128 stands for zero in the data rows.
Each row has a hidden score. How much does it go up from the first row of each pair to the second? 6 means little or no change, 12 a big rise and 0 a big fall.
[ 96 139 106  56 120 109 124  91]
[165  87 135 153  92 191 191 168] >> 3
[149 112 133 158 156 115 115 120]
[140 125 139 144 135 126 111 121] >> 6
[136 139 101  92 139 108  91 146]
[118 175 102  93 176  81  98 156] >> 5
[127 141  75 145 176 105 117 157]
[133 164 104 112 155 105  88 105] >> 12
[134 204 104 150 164  78  69 137]
[133 107 113 134 130 150 162 133] >> 7
[128 137 121 133 173  80 100 110]
[105 152  82  47 123  96 113  76] >> 6
[121 160 139 123 149 102 108 135]
[155  38 214 162   0 220 139  90] >> 12
[158 132 163  83  72 138 115 120]
[137 160 132 107 107 111 124  96] >> 5
[144 151 148 152 141 136 147 160]
[136 126 125 135 111 142 116 116] >> 7
[133  79 184 214  76 174 153 146]
[ 94 102 103 116 152 128 152 142] >> 0
[130 130 119 103  99 124 122 121]
[141 150 118 154 128 108  92 120] >> 6
[125 158  96  82 167  86  91  89]
[102 151  80  87 199 122 162 148] >> 0
[126 143 121 142 179  67  85 143]
[154 118 155 140  62 158 116 130] >> 10
[ 99  62 141 139  82 178 162 122]
[162  36 140 232  50 193 206 152] >> 4
[139 160  92 126 143 118 130 120]
[124  86 157  80 126 168 183  79] >> 12
[147 155 106  88 129  94  95 102]
[ 96 137 116 154 158 142 181 185] >> 1
[113  79 150 115 115 189 156 163]
[154 101 159 130  78 149 152  93] >> 12
[114 145 127 105 141  85  84 146]
[117 160 118 137 174 106 114 152] >> 5
[121 176 112  97 169  74  87 116]
[185  83 114 141  92 164 149 137] >> 5
[ 85 127  88 136 185 127 173 121]
[143  76 181 142  51 227 177 172] >> 9
[147 178 118  91 156  76  73 115]
[155  61 131 183 121 177 166 150] >> 4
[165 141 131 135 143 131 103 135]
[117 101 166 108  83 119 122 109] >> 11
[108 140 105  95 128 103 101 106]
[143 109  91 154 149 145 165 128] >> 3
[134  95 142 154  86 157 123 151]
[129 158 132  83 156 111 116 114] >> 8
[115 181 124 111 134 112 112 115]
[116 167 105  79 159  82  89 134] >> 3
[149 176 124 156 130 121 100 142]
[124 132 113 117 137  86  85 117] >> 7
[162 144 127 156 127 125  85 147]
[145  16 145 108  62 219 215  84] >> 12
[112  68 159 180  80 175 203 135]
[138 108 175 117  95 140 120  89] >> 11
[137 137 107 118 143  91  88 132]
[113 116 143 135 108 121  89 120] >> 10
[106  73 171 108  63 176 148 134]
[144  45 151 145  69 193 195 112] >> 6
[101  42 135  70  77 186 165 102]
[110 170 143  79 155  74  73 131] >> 4
[150 120 136 146  98 139 131  99]
[147 182 115 124 185  64  84 155] >> 0
[120 162  91 121 143  92  83 125]
[125 189 122 106 154  77  75  95] >> 11
[139  38 114 160  93 197 226 165]
[151 135 117  92 142 113  96 106] >> 11
[139 154 133  89 154  98 107 102]
[103 165 149 129 154  95 110 143] >> 4
[111  36 156  72  50 223 165  69]
[156 136 141 117 138 135 122 134] >> 0
[ 99 113 110 120 106 134 133 106]
[134 119 126  80 148 132 117 115] >> 7
[122 113 106 111 167 141 152 136]
[127  74 129 183 100 180 174 146] >> 7
[162 134 154 132  77 131 108 109]
[153 136  96 130 130 122  91 159] >> 0
[183 141 195 156  71 129 102 168]
[126 179 102 129 173  72  92 132] >> 2
[155 163 120 145 136 119  78 129]
[136 170  89 103 172  90  93 125] >> 4
[165  23 195 141  47 252 188 134]
[114 128 149 122 135 100  75 151] >> 1
[132  43 113 146  73 202 198  78]
[115 162 129 132 136  93  82 138] >> 3
[133 161 118  99 183  77  71 111]
[152  70 167 115  49 208 153  70] >> 12
[159  69 126 139  68 209 190  13]
[170 127 125 134 103  95  97  75] >> 1
[129 108 142 109 112 162 130  84]
[141 190 138 101 128  81  94 122] >> 3
[137 140 126 170 146 105 122 135]
[114 145 119 109 188 109 142 172] >> 3
[148 140 101 103 141  95  73  96]
[112 113 117  92 109 123 108 122] >> 5
[ 93 194 112 101 164  71  66 139]
[ 85 128 126 182 161  80 166 211] >> 2
[126 183 105 131 157  90  96 102]
[137 156 104 121 121 128 105 133] >> 4
[122 147 128 143 127 118 120 111]
[144 163 109 135 170  96 115 174] >> 0
[ 89  70 158  86  72 195 188  97]
[140  80 134 127 102 160 169 104] >> 4
[123 128  75 120 120 163 183  87]
[120  91  84 134  77 221 213 119] >> 4
[107 149 123 106 172 104 118 142]
[161 112 148 119  76 161 117 110] >> 10
[121 186 100 159 152  65 110 114]
[137 141  94 155 176 104 106 114] >> 6
[144 160 197 143 140 128 111  99]
[118 123 145 126 118 150 116  74] >> 4
[150 162 144 150 174 117  97 122]
[126 143 123  97 172 130 150 164] >> 1
[131 170 111 116 199 108 117 148]
[125 157 127 131 180  94  92 135] >> 8
[141  66 156 137  74 188 132 130]
[148 165 100 133 154 107 100 149] >> 0
[135 173  93 114 159  81  76 122]
[162  51 159 190  65 183 189 149] >> 9
[ 84  78 120 115  96 148 171 106]
[104 108 169 148 148 121 139 150] >> 6
[166 154 103  90 159  83  97 120]
[134 148 118  55 115 139 113 132] >> 6
[145  99 163 189  89 164 186 117]
[157 122 139 144  76 165 150 148] >> 2
[132  99 155 126  97 152 137 149]
[137  98 113 119  88 142 134 104] >> 6
[122  98 122 124 122 142 182 134]
[ 57 135 111 154 209 166 198 192] >> 1
[107 115  94 173 153 118 176 197]
[110 152 132 134 186  80 113 156] >> 12
[149  48 197 170   0 233 199 100]
[124  84 158 161  73 160 152  49] >> 7
[113 185 104  99 179  90  93 100]
[157 122 140 133 118 109 100  93] >> 9
[149 104 152 164  82 154 139 146]
[108 111 116 100  79 141 117 100] >> 7
[134 150 121 129 122 131 129 117]
[123 146 127 110 160 114 122 140] >> 5
[113 132 125 122 154 111 119 102]
[120 144  95 144 165 100 139 178] >> 0
[169 175 126 124 140 120  81 141]
[117 221 117 110 180  69  79 155] >> 4
[119 150 145  84 117 121  97 144]
[113 161  87 142 194 108 115 144] >> 2
[ 87 160 124 142 144  97  90 151]
[122 201 117 138 177  73  86 127] >> 7
[128 134  92  74 145 114 111 105]
[114 121 122 116 120 134 132 141] >> 6
[143 153 119 123 157 107  64 158]
[125 102 110  87 129 114 126  75] >> 11
[163  85 176 156  72 179 147 159]
[133 119 134 143  67 145 111 138] >> 4
[130 160 101 124 152  71  93 147]
[111 143 122 113 145 111 108 152] >> 7
[165 123 125 205 125 142 167 139]
[176  56 194 187   3 234 193 120] >> 12
[128 141 132 143 169  88 103 123]
[132 163 149  86 148 103  89 128] >> 7
[138 123 169 106 107 131 112 119]
[175 151 162 119  93 109  86 106] >> 6
[131  86  65 106 167 194 177  76]
[130 130 168 159  80 182 111 125] >> 10
[140 177  99  93 177  79  89 120]
[165  88 149 182  87 196 171 125] >> 9
[117 159 114 147 113 123 119 155]
[143  80 135 127  51 203 183  90] >> 12
[186 129 134 177 114 151  98 102]
[127 167 126 132 140 119 102 155] >> 2
[126  85 150 168  71 158 176 169]
[101 151 110 103 146  93  74 130] >> 6
[133 119 157 102  79 153 139  86]
[156  79 133 119  65 161 118 116] >> 2
[103  87 172 100 114 120 135 125]
[115  91 125 166 127 180 160 149] >> 1
[132 186 121 125 172  80 108 143]
[147 115 122 150  91 158 111 131] >> 7
[102 149 108 109 190  75 108 122]
[163  90 162 175  72 158 147 163] >> 7
[154 137 165 138 136 145 108 137]
[131 114 152 126 109 134 122 105] >> 7
[128 123 116 118 151 112 105  98]
[ 93 125 115  65 135 140 132 107] >> 5
[172  84 201 165  93 135  97 131]
[131 169 125  96 147 105 104 160] >> 0
[118 165 138  79 113 115 116 141]
[102 144 137 127 130 106  94 123] >> 7
[138 165  95  90 154  87  95 144]
[141  88 166 157  62 189 213 122] >> 12
[138 171  95  75 191  74  76 159]
[104 163 137 125 193 101  92 151] >> 10
[ 98 184 112 146 126  87  87 129]
[150  73 147 146  60 187 176 187] >> 4
[155  36 172 144  74 204 184  68]
[ 98  89 154  97  60 150 114  91] >> 3
[130  77 163 120  54 192 149 124]
[ 81 187 132  82 161  86  82 101] >> 5
[125 177 121 104 183 107  80 134]
[145 116 123 134 133 151 167  97] >> 9
[116 166 113  93 137  90  79 107]
[147 157 111 127 137 102 108  83] >> 8
[118  78 170 118  85 156 122 126]
[115 183 128  69 145  80  93 100] >> 5
[181 148  94  81 144 112 101 138]
[ 80 177  98 133 136  90 110 151] >> 5
[141 147 112  95 164  95  96 160]
[ 88 173  89 118 144 111  89 132] >> 6
[125 129 139 164 139  97 141 182]
[158 116 134  79  82 177 130 127] >> 10
[164 138  87 142  93 150 129  98]
[154 167 153 140 144 115  98 182] >> 5
[112 163 119 111 153  79  81 138]
[120 157 137 117 146  94  75 157] >> 6
[106 167  93 129 158  75  84  94]
[ 94 154 132 113 176  68 100 132] >> 6
[121  99 128 152  92 170 158 117]
[105 118 131 198 140 146 216 203] >> 0
[148  85 165 116  80 170 153 101]
[127 137  90 132 148 105 107 150] >> 0
[161 113 166 159  74 130  85 131]
[105  95 140 105  99 149 144 102] >> 6
[116  65 149 167  50 194 183 148]
[100 158 150 110 154  90  73 145] >> 6
[142 107 135 123  89 157 144 154]
[102  92  88 165 180 113 190 187] >> 0
[117 168 119 107 185  84 113 140]
[113 174 142  94 157  63  81 147] >> 7
[163  49 151 123  78 146 160 117]
[125 151  98 107 115  95  85 147] >> 0
[ 86  66 115 106  91 180 183 114]
[113  88 136 198 154 148 217 217] >> 0
[148 144 153 167 118 129 116 114]
[119 159 132  81 113 111  85 157] >> 1
[123 137 127 110 126 119 121 110]
[168 177 149 126 118 115 114 114] >> 7
[127  75 155 189  80 191 179 126]
[130 146 130 140 122 119 129 139] >> 3
[131 178  96 116 161  87 102 150]
[ 74 106 129 156 160 115 147 201] >> 5
[101 183 111  99 145  84  88 144]
[135 170 109 119 167  61  82 103] >> 9
[ 96 125  84 170 190 146 217 157]
[159 156 128 129 159  80 105 110] >> 12
[ 80 128 100 170 158 110 121 126]
[108 161  96 115 137  98  93 135] >> 5
[113  54  98 112  18 213 209  57]
[172  98 135  82  52 157 144  83] >> 7
[ 84 128  96 119 141 124 135 154]
[136  81 127 236 106 149 217 206] >> 5
[ 90  41 179  96 107 235 204  95]
[134  88 124 168  95 157 177 157] >> 0
[ 85 178  97 106 161  78  85 110]
[157 179 114 104 179  91  66 110] >> 7
[161 136 107 122 171 163 136  81]
[114  74 165  93  39 196 178  83] >> 10
[126  24 159 147 115 185 173 115]
[127  95 150 107  52 181 123  69] >> 9
[148 115 128 137 150 131 121 111]
[139  69 154 115  39 207 177  93] >> 9
[122 180 115 137 153  88  98 124]
[123  68 168 183  90 198 192 155] >> 8
[118 128 154 103 131 122 132 133]
[137 100 146 154  76 167 119 116] >> 7
[145 140 134  78 145 154 117 108]
[132  77 171 177  80 162 182 122] >> 8
[108 140  95 139 161 109 119 125]
[138 160 122 136 177 115 168 144] >> 7
[122 171 141 109 163  80  87 111]
[ 96 118 114 159 181 120 161 144] >> 2
[141  98  94 201 142 119 146 153]
[105 195  88 117 192  75  93 131] >> 7
[135 159 158  97 155  78  77 147]
[130 177 112 145 202  98  82 146] >> 3
[107 144 114  97 167 107  84  78]
[157 124 106 142 122 142 129 110] >> 3
[134 109 141 145 169 117 156 130]
[122 158 133 120 152  78 103 154] >> 4
[ 95 136 133 105 175 118 129 133]
[102 109 159 105  90 142 114 126] >> 8
[123 168 123 143 183  93  68 153]
[134 149 132 108 164 119  84 107] >> 10
[142 158  89  90 156  63  85 167]
[105  52 125 255 134 212 255 234] >> 4
[109 127 125 106 105 135 121 115]
[ 88 161 167 191 184  88 144 168] >> 5
[ 83 164  94 120 165  90 115 131]
[118 124 144 112 142 111 107 158] >> 8
[111 148 117 108 166 118 155 179]
[103 124 121  65 147 100 140 180] >> 6
[145  46 204 212  45 226 213 134]
[123  50 197  93  44 214 158  79] >> 9
[146  96 155  83  62 180 124  52]
[114 122 110 200 176  97 170 150] >> 0
[161 166 134 117 174  90 101 138]
[161 157 119 143 157  73 104 150] >> 4
[113 114  91 173 171 137 179 115]
[131 143 104 138 180 101 125 181] >> 2
[ 96  26 111 255 145 194 255 255]
[134 173  87  95 142 106 114 130] >> 12
[100 110 101  52 128 135 157 122]
[114 185 121  92 192  77  72 126] >> 7
[134 142 121 132 137 104 108 107]
[ 92 147 135 108 158 101  84 151] >> 4
[ 74  38 138 113  80 241 207 200]
[129 164  80 120 155  66  89 141] >> 6
[141 137 138 123 119 108  95 129]
[114 163 115 111 143 104 103 110] >> 6
[118 180  95 135 148  91 116 150]
[111 137 124 115 125 136 117 101] >> 12
[ 89 117 128 190 151  96 142 190]
[132 104 114 146  93 162 123 148] >> 8
[102 150  98  87 161  80  59 121]
[107 119  97 170 174 132 209 170] >> 2
[123  91 116  66  95 146 137  87]
[136 177 127 123 141  71  64 133] >> 3
[145  78 146 155  71 149 146 124]
[133 188 126 114 147  83  94 129] >> 4
[141  83 137 134  44 166 141  78]
[113 166 109  68 162 106  86  93] >> 3
[194 109 141 156 112 125 148  95]
[151 155 111 118 147  87  89 104] >> 3
